Each run below is a few steps of one of 6 hidden systems, one row a step.
seq 1, j915, 11 rows:
[[ 16  -4 -51  17 -19  28  -7  -1 -32 -41  47  -2  52   6 -84  38  13  43
   82  16   8  44]
 [ 31 -12 -18  53 -16  40  -4   0 -21 -59 -41  30  46 -38  59   0 -62  32
  -31  40  52   9]
 [-38  -5  12 -20  26 -26  32  28  25  16   0   4 -28  -2  81 -40 -20 -18
  -81  56 -39 -41]
 [-15  -9 -33 -70  28 -38  -4   5  16  55  63 -13 -19 -13 -25 -45  78 -14
   21 -23 -42  -4]
 [ 62  15 -21 -12 -13   8  -4 -27 -15   1 -43   9  52 -32 -55  44  38  14
   65 -94  22  21]
 [ 36  36  66  41 -25  17 -29  -7 -23 -49 -89 -14  -4  37  19  29 -51 -36
  -11  -6  31  -3]
 [-66 -26  48  13 -19   7  -8  18   2  34  35 -10 -90  61   8 -18 -35 -20
  -44  60  23 -29]
 [-66 -12 -61 -16  25   0  37   2   9  32  81  21  16  15 -75   3   8  59
   31  23  -9  19]
 [ 27   8 -59  35  23   5   4 -34 -17 -68 -10  39  85 -48  18  -9  12  29
   44 -12   5  60]
 [ 38   1  27  29 -22   3 -12   5   7 -23 -52  11   4 -46 109   9  16 -39
  -67  22 -18 -28]
 [  9   5  37 -60   1 -33 -28  34  22  65  21 -57 -50  14 -15  -9  17 -21
  -46  24 -52 -48]]
seq 2, j562:
[[  44  -39  -39   -1   61  -64   13  -56   22  -12   12   61  -26  -55
   -15    9  -11   11   22   39  -31   43]
 [  30  -58  -19  -38  -77    4   25   23   11   11  -82  -37   62  -11
    42    8   17   -9    2  -28   -8   41]
 [   1   74  -23  -54   22  -23 -102   23   26    7  -11  -25    4   23
   -19  -23   29  -23  -11   46   -8   -9]
 [  -7  -44   18  -10   10  -25  -16  -56   43   45  -24   60  -95  -14
     2   11  -32    5   15    0   57   41]
 [ -42   -6  -13  -20  -24  -19   78   12    8   -3  -89  -10   46   70
   -26   28  -15  -33   17  -26  -33   31]
 [ -24   32  -81   17   16   -6  -74  -13   -5  -45   28   18   49   25
   -18  -38   31   -3   38   49   24   52]
 [ -10  -31   12   22  -40   18  -18  -27   53   25  -29   33  -20  -49
    50   67  -22   52  -38   53   19   40]
 [   7  -25    2  -54   26  -63   56   23   16   -9  -15  -32    9   28
    -6   -6  -16  -23    3   55  -99    9]
 [  30  -30  -76  -68  -18   -4  -41   12    5    7   11   22   17  -32
   -18  -28   51    5   73  -16   41   38]
 [  10   51    2  -13  -10   -6  -37  -23   46   44 -105   18   23  -18
    19   45  -18   12  -62  -20   29    3]
 [ -26  -17   30  -12   30  -63  -10  -32   13  -20  -20   -7  -54   60
    34  -60  -18  -66   13   32  -26   38]]
seq 3, j726:
[[-75 -61 -67  20   5 -22  70  -5  14  28  47  26   8  11 -16 -18  -9  30
  -24  50 -24  30]
 [  1  -4 -58   1 -11  13 -19 -21  11 -27   6   8  92 -58  34   8  47  52
   35   4 -15  80]
 [ 89  27  26 -32  13 -22 -69  -8  25 -32 -41  14 -18 -59  62  13  19 -20
    4  26 -22   7]
 [ 41 -48  31 -73 -21 -37  15  34   4  43 -16 -34 -63  26  -9 -26   4 -59
    4  -3 -21 -39]
 [-40   1 -28 -50 -34  22  12  27  -5  51 -12 -16  12  64 -92   8   6   7
   48 -54  44  -4]
 [-20  47 -20  46  30  18 -29 -58   2 -16 -51  59   7  23 -34  20 -52  25
   11 -20  82  30]
 [-32 -36  26  78 -12  -9  11 -31  -9 -37 -22  30 -36  22  81 -22 -34 -39
  -49  48   8  25]
 [-55 -37  -7   7 -53   3 -14  31  18  20  67 -36  -9   2  37   8  54   1
  -32  80 -57  17]
 [ 46  -7 -27 -46   7 -11 -29  -6  33  27  28  -9  30 -63 -54  54   7  79
   25  30 -34  36]
 [ 88 -26 -19 -59  24 -16  31  10  -7 -50 -69  28  20 -31   0   3 -48   1
   62 -15  11   4]
 [-14   4 -26 -51 -23  10 -10  52 -13  -7 -45  16 -19  32  42 -69  21 -73
   10 -21  57 -41]]
seq 4, j127 (11 x 22):
[[  7  38 -29 -47  26 -35 -33   1  58   1 -32  27  17 -50  47  28  25  13
  -27  63 -52  24]
 [ 73 -82   5 -48  -1 -52  -5 -16   9   1 -19 -20 -27 -35  34 -51   2 -32
   29   3 -19  46]
 [  5 -11 -14 -93 -52   6  19  57   7  29 -72 -15   5  38 -17  11  24 -38
   39 -47  21 -17]
 [-40  36 -27 -25  34 -13 -56 -26  20   6 -45  40 -27  47 -14 -52 -31 -21
   12   0  86  14]
 [-68 -49  47  40 -26   1  39 -51  14   9 -18  21 -50  49  23  13 -23  -6
   21 -21  23  64]
 [-73  22 -42  17 -36   0  -4  21   9 -27  21   7  21  59 -10  47  49 -22
   28  68 -49  34]
 [ 23 -41 -64  20 -31  -2 -71 -22  26   6  13  19  14 -60  22   7  21  34
  -17  70  23  60]
 [ 28 -51   9 -60 -25 -15  55  26  39   0 -60   8  10 -44  58  39 -38  30
   -8  30 -38  14]
 [ 14  -8 -52 -90  26 -38   8  41   5 -21  -3  19  -9   4  26 -69  34 -57
   43   9 -11 -12]
 [ -2 -22 -15 -35 -26  -6 -14 -32  21  71 -62  12 -14  -2  -7 -26  29 -18
    8 -91  66  22]
 [-55  58  41 -21  15 -18  -9 -25  32 -10 -79  -8  -1  79  -8  19 -36 -17
   28 -19   5  46]]
seq 5, j915:
[[-21   4  -7  51 -30 -11  43  16 -19  29  27  -7   4  11 -21  54  66 -48
  -55  12 -70 -52]
 [ 36  15  17  -3   2  13 -68  -5 -17   4  60 -95  51 -14 -34 -29   7  54
    5  -1 -17  21]
 [ 50 -18  53 -13  28  37  44   6 -14 -29   6  36 -29 -56  20  24 -51  49
   43 -33  33 -23]
 [ -6  25 -31  25  28 -16  48  39 -46 -36  -8  15   5  56 -15 -29 -14 -74
  -34  19  -9 -77]
 [-51 -11   2  26 -14  14 -21 -23 -11  61  40 -50  19   6  11 -72  38  10
  -54 -56  28   7]
 [ -9  60  47  -5  52  16  27 -38  17   0  19  17  13 -39 -17  73  14  62
   33 -56 -34  11]
 [ 74   7  15  63  15 -23 -27 -19 -55 -79  29   2 -21  17 -20   2   7 -64
   30  33 -25 -12]
 [  1 -67  16  41 -78  49  27  42 -34  33  28 -41   7  -5  16   2  -8  11
  -67   8  23 -48]
 [-38  68  12 -50  72  18  12  25  11   5  35 -27  39   0 -24 -27 -42  75
   -9  -3 -13 -28]
 [ 22 -18  -9   6  66 -25  17 -46 -29 -31  39  53 -35 -30  12 -64  16 -24
   51 -41  15   2]
 [ -8   4  -9  60 -51  14  51   6 -36  16 -29   2  38   7  12  41  65 -46
  -44 -57 -24 -42]]
seq 6, j726 (11 x 22):
[[ -9 -17   4  31 -13  39 -10  34 -47 -67  74 -37  19  39 -39   0 -28  31
   57  55  -1  18]
 [ 16  -5 -37  12 -11  50  -1  28   4   7  20  56   9 -84  28  23 -20  57
  -48  27  55 -53]
 [-16  10 -30 -44  66 -53  59   4  25   2 -29   1  37 -11  35 -54 -21   3
  -46  15 -62  -9]
 [-15 -15  13 -44   8  -5  -8  -9  -8  -1  49 -19  -5  -9  34 -55  81 -14
   79 -68 -18  31]
 [ 53  59   7  17 -23   3 -44 -16  -2  22 -39  22  -3 -23 -38  80  71 -40
    5 -49   0 -31]
 [ 45   8  47  24  20 -27 -16 -21 -32 -11 -36 -62 -11  63 -62 -25 -73 -33
  -28   7  -1 -12]
 [-66 -33  52  12 -40  73  40  42 -26  -4  42 -10 -32  39  10   1 -42  34
   20  -9  49 -24]
 [-57  46 -74  35  35  14  15   4   8   1  40  75  19 -11 -26  35   5  40
  -35  54   8 -24]
 [ 20 -38 -27  36  49 -39  22 -60  -1 -14  14  -9  51 -54  38 -63 -13  26
  -37   0 -33  55]
 [ 14   2  47 -38 -44  20   6  37   4 -32   2 -27  17 -33  94  24  71 -13
   38 -16 -55   5]
 [ 61  46  -5 -50  23 -28 -63  24  -2  25  32  -7 -40 -12 -68  14  47 -31
   10  16 -15 -59]]
seq 7, j80 (11 x 22):
[[-40  38 -38   1  15  -5   1  30  -9 -19  59  47 -32  45 -54  35  54 -40
   47  48 -26 -33]
 [ 26 -64 -49  37 -22  12  -5 -38  -9  38  33 -15  44 -46 -49  -8 -17  64
  -23 -13  38  40]
 [-19  34  59  -8  -2  27  33  14   4 -37 -75 -32  49  18  71   8 -54  20
  -20 -19 -17   5]
 [ -1  35 -26 -13  35  -8 -51  28  -6 -32  69  55 -64 -11  22 -31  45 -44
   20  61   1 -42]
 [ 26 -79 -18   3 -33 -23  32 -28  18  91  10  -1  -6 -50 -42  31  22  32
  -38 -28 -10   7]
 [  3  42  23 -34  30 -14  24   6 -13 -41 -62 -67  77  57 -12 -28 -36  -6
   22 -41 -41  20]
 [  7  27  12   6  -2  38 -74   4 -19 -34  27  53 -70  -5  23 -14  25 -29
   59   0  82 -21]
 [-20 -50 -10  61 -34 -16  53 -25  11  64 -10  24 -26   6 -38  66  -1  -9
  -69  24 -16 -10]
 [-36   7   2 -23  30  -4   9  14 -13 -26  40 -80  60  49  -8 -68 -34  38
   18  16 -43  44]
 [  9  38  11 -31  -6  63 -33  21   1 -24   5  55 -13 -58  42  33  33  33
   55 -34  58 -14]
 [ 43 -19 -41  61   6 -45  29 -21  -5   4 -32  42   1 -22 -10  38  -5 -49
  -82  46 -25 -27]]
seq 8, j424 (11 x 22):
[[ 77  34 -21 -22  65 -30   6 -25 -26 -59 -48  25  31 -11 -22 -32 -16 -30
   52 -45   6  -2]
 [  6 -16  12  20 -44  15 -12  37 -38 -13 -29   9 -50  46  40 -45   4 -90
  -23   5  45 -59]
 [-69  21  34  18 -24  18 -10  -1  12  87  15 -32 -25  46 -52  23   1  16
  -58 -14  19 -32]
 [-37  15  24  27  59  -6  16 -53  -3 -28  55  -8   4  23 -56  11 -38  53
   57  -3 -22  61]
 [ 29 -41 -15  41 -37  44  38  22 -38 -84  -1  46  17 -27  44  43  -5   1
   52  25  10  13]
 [ 12  14 -19   9 -37  22 -14  50   7  13 -16 -17  47 -42  59  13  17  10
  -95  49  -7 -52]
 [  7  -2  39 -64  54 -34 -17 -20  33  57  31 -49 -16 -41  12 -47   4  36
  -27 -25 -45   1]
 [ 41  -1 -14 -46  38 -24  40  -8 -26 -13  11  26 -16   0 -59   0  37 -32
   99 -79  -6 -11]
 [ 20  21 -55  60 -28  13 -41   3 -61 -33 -27  22  29  42 -30 -25  12 -68
  -10   6  67 -33]
 [-39   7  82  39 -28  27 -33 -23   7  34 -33 -44 -31  43  28  -6 -55   6
  -73  -3  44  -2]
 [-61   8  57 -16  31   6  60   7  15   5  53  -6 -40  29 -25  50 -16  41
   43  15 -59   4]]
seq 9, j424:
[[ 14 -12   3 -37 -62  15  19  76 -11   2  15 -46  24   1  29  28  70 -27
    5  17 -66 -36]
 [ 51  32 -26 -38  36  -8 -84  -3  11  42  45 -21   1 -42 -63 -21   9  45
  -12  16  24 -18]
 [ 50 -11  16 -24  59 -30  52 -40 -13  -5 -66  20  -2   2 -24 -35 -72  -4
   20 -72  32   5]
 [-61   5 -14   8 -25  23  32  52 -38 -33   2  15 -17  78  23 -34  31 -78
   24  -6  16 -42]
 [-52  12   6  69 -32  34 -58 -27   7  61  46   2 -29  -4 -22  27  29  25
  -57  17  46   0]
 [  4  14  52  30  39 -18  32 -58  11 -20 -17 -34  36   0 -24  45 -42  54
    8 -13 -59  61]
 [ 29 -34   0 -25 -19  24  19  62 -31 -83  46   5  -2 -12  41   0  10  -6
   77  56 -27   3]
 [ 38 -11 -56 -12 -31  30 -15  46   3  46   0  22  14 -67   4  13  11  24
  -70  18  47 -67]
 [-10  31  12 -37  74 -47  11 -35  18  40 -25 -45  34  -3   7 -74 -23  12
  -49 -53 -22   5]
 [ -4  -8  36 -24  12  -4   8 -10 -22 -24  31  20 -64  21   4 -20  53 -58
   94 -59   2   7]
 [ 17  26 -39  77 -46  23 -25  -5 -32   6  -9  33  -1  29 -72  69  31 -44
  -22  12  41 -41]]
seq 10, j127 (11 x 22):
[[ -14   32    9  -16   83  -50  -16  -64   20  -10   37    4  -15   12
   -48   -7    8   19   60   -7  -46   64]
 [  54  -32   -6   56  -65   13    0  -13  -38  -48  -29   -5   31   14
   -23   53   29  -34   51  -20    3   33]
 [  -8   36  -15    2  -47   33  -48   56    5   -4  -46   -6   15   16
    32   10  -18  -12  -71   74   29  -46]
 [ -22  -54   16  -39   49  -13   -1   -8   35   38   61    7  -64  -32
    26  -57  -47   48  -18   46   11   12]
 [  -8  -38  -29  -39   10  -14   99    3   -4    8   13   20   18    4
   -49   33   32    8   77  -54  -43   14]
 [  20   65  -65   24    1    4  -41   -7  -23  -34  -55   26   79    4
     2  -18   44  -39    6  -30   30    3]
 [   1   -4   89   32  -24   15  -59  -33   20   19  -39  -23  -46  -17
    89  -12  -21   -6  -60   -2   33    9]
 [ -26  -12   53  -47    9  -31   21   28   16   16   44  -36  -71   50
   -37   21   -9  -13   34   54  -68   -7]
 [  23  -36  -94    3  -11   -1   -9    1  -30   -7   39   19   31    9
  -100  -12   13   11   56   14   42   21]
 [ -13    7  -28   22  -29   54   31    5    6  -12  -81   46   63  -29
    48   32  -39   44  -29  -29   64    1]
 [ -51   27   38   -7   50  -24    7    2   21  -28   20   20  -40   -1
   103  -41   13  -32  -27   38  -46  -11]]
seq 11, j562, 11 rows:
[[-36 -46  43 -53  30  16  67  11  25  13  30   5 -26 -31  39  -9 -52  77
   29  -9  -9  24]
 [ 23  28 -52 -36  21 -11  64  37 -12 -34 -20  43  45 -25   9  23  59 -36
   35 -30 -48 -42]
 [ 50   0 -34  45  -9 -23 -74 -50 -13  24  -2 -11  26 -44   9 -45  54 -32
  -51 -24  24  11]
 [-12   8 117 -12 -35  14 -42  -8  25  32 -20 -68 -53  26  32  21 -17   5
  -16  -9  -8  17]
 [  2  11   6 -32  28 -17  26  28 -23 -31  26  26 -62  64 -83  23 -16 -40
   74  22 -12 -31]
 [ -1 -38 -90  46 -19  26  34 -13 -31   8 -18  43  49   3 -54  -9 -24  26
   -4 -29  86   4]
 [-59  49  13  25   9  29  -3   5   9 -19 -16 -36  72   7  76 -28 -26  46
  -62  14 -10  15]
 [-16 -12  24 -15  24 -17 -13   7  13 -27  81  31 -78 -32  61  -1  52 -16
   32  59 -57   2]
 [ 62 -59 -24  -6 -40 -14  43  -5  -1  50  -2   2   7 -44 -56  67  47  -4
    2 -34 -32 -14]
 [ 64  36   9 -29  26 -10 -45  -5 -20 -10 -42 -81  74  17 -36 -50 -35  11
   -3 -41  10   7]
 [-12  17  39 -27  -6  32 -59  24   5 -22 -16  40 -78   6  60 -29 -26 -20
   20  19  82 -23]]
seq 12, j80 (11 x 22):
[[  12    4    4 -104   29   -1   17   41   12  -40  -21   10   -7   12
    -5  -12  -32   17  106   -6    5   17]
 [   5  -14  -99    7  -23    4    7    9  -14    9  -45   92    3   -5
   -22    4   13  -39    7  -10   84  -19]
 [ -46  -30  -15   36  -19  -35  -11  -45   25   40  -57  -22   14   39
    25  -44  -20  -18  -78   11    6   53]
 [ -58   28   50  -61    0   -3  -42    2   46  -13   14  -24  -26   32
    36   12   18   16   69   27  -33   63]
 [  41    0  -69  -11  -21    7  -18   13    6  -21   -1   65    6  -29
   -55   83   20   21   61   52   16   17]
 [  36  -62  -50   18  -38   -3    8   14   -7    1  -60  -21   56    3
     4  -29  -70   12  -60   39   37    9]
 [ -59   31   31  -74   13    6  -17   38   42   21  -37   -8  -32   25
    74  -52  -26   -7  -23   12   22  -10]
 [ -14    6  -50  -42   43  -45    1  -28   37   29   10   86  -51  -28
   -24   23   45   -8   50    6   -7   18]
 [  34  -71  -56   14  -42  -29   19  -33   -8   -1  -53  -18   59    8
   -28    0   10  -18   26  -16   -9   79]
 [ -16   48   22  -21  -49   28  -71   34    3  -23  -66  -45   33   54
    23   -5   -8  -18    6   16   40   17]
 [ -21   18   -1   -7   18   -4  -60   -9   38   14   13   67  -88   -2
   -22   39  -31   12   -2   85   42   -8]]

Which system made each of these runs?
seq 13, 2 rows:
[[ 20 -50  48 -18 -48  13  44   7  -4 -38 -20 -22  15 -17  70  23  25  -2
   62 -30 -44  46]
 [ 27  64  -7 -26 -25  36 -66  68  -8 -12  -8  18 -23  -1   0  27  20 -28
  -11  52  33 -79]]

j915
seq 14, 2 rows:
[[ -1 -11   9 -15  11  24 114  34 -30 -29 -44  24  36   5  29  -6 -35  -9
   13 -58   6 -42]
 [-30  37 -42  41  23  -7 -28  -9 -30  -5  31  19   2  18  21 -77  66 -65
  -33 -20  21 -41]]

j80
seq 15, 2 rows:
[[-31   2 -39   3 -26  54   7   2 -10  47 -28  25  25  10 -48  -1 -30  47
   -6 -60 106 -21]
 [-72  59  29  38  63  10  33 -33  14 -42 -12  44  -6  22  40   7 -44  23
   -8   0   1  13]]

j127
seq 16 (2 x 22):
[[ 76  43 -26 -18  48 -13  -8  20 -28 -93  -3   5  55 -27   9  -6   1  -8
   42  20 -42 -10]
 [ 47 -12  34 -32   2  10 -14  33 -25  21  14 -22 -33 -33  48 -67  18 -32
  -28 -47  33 -75]]

j726
seq 17:
[[-29 -49 -75 -30 -17 -36  16   5  13  67  -8 -32  43  18 -18 -71  34 -21
  -42 -13  -3  15]
 [-21  47  38 -34 -13  19 -38 -35  36   7 -40 -17  37  -1   5  41  20  45
   62 -58  10  73]]

j726
seq 18 (2 x 22):
[[ 21   6   2 -96  48   3  21  20  15  20  43  -6   6 -56 -16 -13  25  55
   64 -54 -22  -7]
 [ 77  28 -26  -1  23 -12   8  -7 -43 -43 -62  39  22  -1 -33   3   6 -53
   41 -66  32 -36]]

j915
seq 19 (2 x 22):
[[ 21  23 -28  16   9   4  27  40 -16 -32 -54  32  28 -21  74 -18 -14 -42
  -67  24  -5 -66]
 [-19 -17  39 -29  25 -15 -11  -5   6  59  47 -44 -34 -20  53 -89  32  -8
  -50 -28 -16 -25]]

j127
seq 20 (2 x 22):
[[ 59   1  32 -13  18   8 -28  -5  -7  -9 -27  62 -87 -21 -16  24 -46  -9
   29   1  75 -39]
 [-46 -25 -38  25  -4 -21  90  27 -17  19 -32   3  20  60 -30 -16 -37 -33
  -67  18 -13 -47]]

j424
seq 21:
[[-66   5  64  11  12  -6 -14 -48  35  -9 -23  13 -48  42  38   6 -43  14
   29   4  17  72]
 [-47 -18 -46   1 -32  15  21  33   5 -46  45  46  -8  20   0  54  39  -1
   70  69 -31  33]]

j80
seq 22, 2 rows:
[[-48  28 -44  19  15 -26 -50 -36  31 -12  -1  80 -43  19  27   8  49 -48
   23  41  13  35]
 [ -9 -68  -4  37 -62 -30  -2 -47  26  31 -37 -23   8  10  18  21  12 -12
  -31  25 -26  77]]

j127
seq 23, 2 rows:
[[107  -3  10  42  13 -18  12 -24 -24 -30 -19 -18  48 -48 -24  49  -6  -1
  -19   0 -53  -5]
 [ 59   1  26 -19 -18  24  -9  68 -42 -28  -5 -57  24  -1  33 -46 -16 -21
  -35  10   4 -75]]

j127
seq 24 (2 x 22):
[[-28  -3 -27  20 -47  44  -9 -16 -10  21  31   9  31   3 -54  56  59  39
   60 -43  24  39]
 [ 63  51 -14  48  26  -6 -55 -36  -1 -47 -61  32  29 -21 -16  43 -48   7
  -26  40  22  12]]

j726
seq 25:
[[-18  37 -13  18  34  -6  70  -9 -19  -8  10  70 -13  -7  -4  41  60 -41
   21 -54 -35 -45]
 [ 34  32  -3  69 -20  -9 -65 -33 -43  -4  10 -66  44  24 -30 -10  52 -45
  -37 -14 -22   5]]

j915
